Small tables with named rows and columns. After each table, cells are looked up by row and column.

Gubezi:
	Zeroso	Tun	Dem
Tul	51	7	26
Tukegit	30	45	68
Fiv	13	22	76
Bebutu	28	12	44
Suz	57	5	32
Sufatof	60	3	40
Fadoge	38	14	21

Zeroso of Sufatof = 60
Zeroso of Suz = 57
Zeroso of Tul = 51
Tun of Sufatof = 3
Tun of Fiv = 22
Dem of Sufatof = 40
Tun of Suz = 5
Tun of Fadoge = 14
Dem of Fiv = 76
Tun of Tukegit = 45
Tun of Tul = 7
Zeroso of Fiv = 13
Tun of Bebutu = 12
Dem of Fadoge = 21
Dem of Suz = 32
Row with the largest Zeroso: Sufatof

Bivi =
        Dila  Gumi  Kudepo  Mef  Tetu  Pudu  Kun  Big  Ruvoko  Faz
Gupeza   212   641     697  656   884   624  754  738     923  874
Fuv      599   675     691  697   721   699  718  693     748  695
Bafan    805   641     608  608   596   595  587  615     553  593
Godage    85   561     609  524   954   432  628  670     852  903
Guvubo   574   706     738  741   742   750  754  728     783  725

Pudu of Godage is 432
Kudepo of Bafan is 608
Gumi of Fuv is 675
Kudepo of Guvubo is 738
Kun of Gupeza is 754
Dila of Bafan is 805
Kudepo of Godage is 609

Pizu
|  | Masus | Dipudi | Nire | Fus | Zof |
|---|---|---|---|---|---|
| Dediteg | 0.16 | 0.24 | 0.43 | 0.16 | 0.63 |
| Kir | 0.46 | 0.74 | 0.03 | 0.90 | 0.40 |
| Tenotun | 0.32 | 0.37 | 0.49 | 0.47 | 0.18 |

Kir, Masus: 0.46
Tenotun, Fus: 0.47
Dediteg, Nire: 0.43
Tenotun, Nire: 0.49
Kir, Nire: 0.03
Tenotun, Masus: 0.32
Kir, Fus: 0.90
Tenotun, Dipudi: 0.37
Tenotun, Zof: 0.18
Dediteg, Fus: 0.16
Dediteg, Dipudi: 0.24

Table Telusa
          Lorep     Nar  Zukadef     Pon     Pes     Ziz
Lef      26.941  26.519   16.514  45.137  21.439  66.079
Nusu     43.186  50.417   24.429  42.596  33.968  59.030
Buk       8.974  36.289   31.887  35.931  28.100  53.076
Vapa     35.630  40.468   12.327  19.116  26.494  50.935
Dumuki   35.751  34.743   17.689  26.596  25.937  49.509
Dabogam  37.598  38.203   42.416  45.693  32.090  42.719
Zezu     28.357  24.211   27.223  51.383  25.099  59.283
Nif      28.557  43.533   34.817  55.013  38.413  57.225
Gukenuk  16.450  44.355   43.740  74.175  40.042  43.388
Rurol    41.093  11.449   22.873  21.954  13.283  55.729
Detubu    2.307  44.932   51.373  81.551  31.131  34.151
Leve     38.706  26.915   15.843  42.905  22.408  72.560
Rilobun  34.407  20.284   15.762   0.977  11.160  66.940
Biv      13.188  34.614   21.255  39.325  22.127  27.331

Ziz of Vapa = 50.935
Lorep of Detubu = 2.307
Pon of Buk = 35.931
Ziz of Gukenuk = 43.388
Zukadef of Dabogam = 42.416
Lorep of Biv = 13.188
Pon of Lef = 45.137
Pon of Leve = 42.905
Pes of Rilobun = 11.160
Ziz of Zezu = 59.283
Zukadef of Lef = 16.514
Ziz of Biv = 27.331
Ziz of Lef = 66.079
Lorep of Nusu = 43.186

Kaz =
,Gis,Teno,Lef,Nevo
Zogobe,0.38,0.06,0.43,0.76
Delosi,0.51,0.53,0.32,0.81
Kem,0.38,0.30,0.41,0.49
Sek,0.23,0.45,0.53,0.63
Veg,0.71,0.35,0.43,0.12
Kovef,0.47,0.28,0.36,0.62

Delosi, Teno: 0.53
Veg, Nevo: 0.12
Kem, Lef: 0.41
Zogobe, Teno: 0.06
Sek, Teno: 0.45
Sek, Nevo: 0.63
Zogobe, Nevo: 0.76
Sek, Gis: 0.23
Sek, Lef: 0.53
Kovef, Lef: 0.36
Delosi, Nevo: 0.81
Delosi, Gis: 0.51
Veg, Teno: 0.35
Kovef, Teno: 0.28
Kem, Nevo: 0.49

Fel =
	Nizeg	Lebi
Venibo	39	51
Guvis	29	47
Boguva	195	38
Taru	60	223
Devub	65	219
Dob	68	221
Fer	26	57
Ren	171	45
Pedutu	191	40
Moku	197	40
Pid	236	203
Tulorur	197	44
Tal	23	61
Kulozi	35	66

Devub, Nizeg => 65
Tal, Nizeg => 23
Tulorur, Lebi => 44
Pid, Lebi => 203
Kulozi, Lebi => 66
Ren, Lebi => 45

Meb:
columns: Rikiz, Bipor, Mav, Resepat, Mivaga
Geb: [0.519, 0.320, 0.086, 0.058, -0.026]
Zuvuk: [0.393, 0.157, 0.174, 0.169, -0.133]
Kiras: [-0.834, -0.627, -0.321, -0.298, -0.226]
Ritu: [0.691, 0.497, 0.099, 0.098, 0.032]
Purimin: [-0.518, -0.320, -0.301, -0.300, -0.103]
Miva: [0.470, 0.251, 0.128, 0.116, -0.071]
Ridomu: [0.834, 0.683, 0.092, 0.094, 0.082]

Zuvuk, Mav -> 0.174
Miva, Bipor -> 0.251
Kiras, Mivaga -> -0.226
Purimin, Resepat -> -0.300
Ridomu, Rikiz -> 0.834
Ridomu, Bipor -> 0.683
Ridomu, Mivaga -> 0.082
Geb, Mivaga -> -0.026

Beme.csv
,Nilis,Rakuve,Pum,Pona,Vel,Sudaf
Pef,118,57,28,129,60,120
Tapo,90,124,88,89,91,126
Semisu,187,75,145,164,142,72
Putimar,172,77,99,130,73,89
Divib,156,59,56,133,59,100
Diseda,46,138,62,85,106,169
Ber,100,102,112,133,143,122
Vavure,165,88,145,157,132,90
Zes,125,106,97,110,103,99
Gunesut,37,188,25,20,16,196
Vonamov,33,146,20,77,90,175
Denisus,110,125,92,88,89,113

Pona of Denisus is 88
Pona of Semisu is 164
Rakuve of Putimar is 77
Rakuve of Vonamov is 146
Pum of Diseda is 62
Rakuve of Denisus is 125
Nilis of Ber is 100
Vel of Putimar is 73
Rakuve of Tapo is 124

Table Larip
	Pezalo	Duvu	Lepadu	Sutef
Laboga	22	54	27	59
Tun	84	30	25	84
Rolu	43	83	73	48
Livive	32	24	43	58
Vunika	77	77	30	68
Nop	48	74	26	46
Niv	74	36	73	31
Vala	30	68	53	39
Nefo	43	70	31	70
Zit	19	43	65	51
Bir	64	66	71	51
Fabogid	76	30	40	79
Non	37	77	66	83
Kis	78	85	70	57

What is the Sutef of Fabogid in Larip? 79
What is the Lepadu of Nop in Larip? 26
What is the Duvu of Fabogid in Larip? 30
What is the Sutef of Zit in Larip? 51
What is the Lepadu of Vala in Larip? 53
What is the Duvu of Laboga in Larip? 54
What is the Lepadu of Zit in Larip? 65
What is the Duvu of Rolu in Larip? 83
What is the Sutef of Rolu in Larip? 48
What is the Pezalo of Vunika in Larip? 77
What is the Pezalo of Kis in Larip? 78
What is the Duvu of Non in Larip? 77
What is the Lepadu of Laboga in Larip? 27
Row with the largest Duvu: Kis

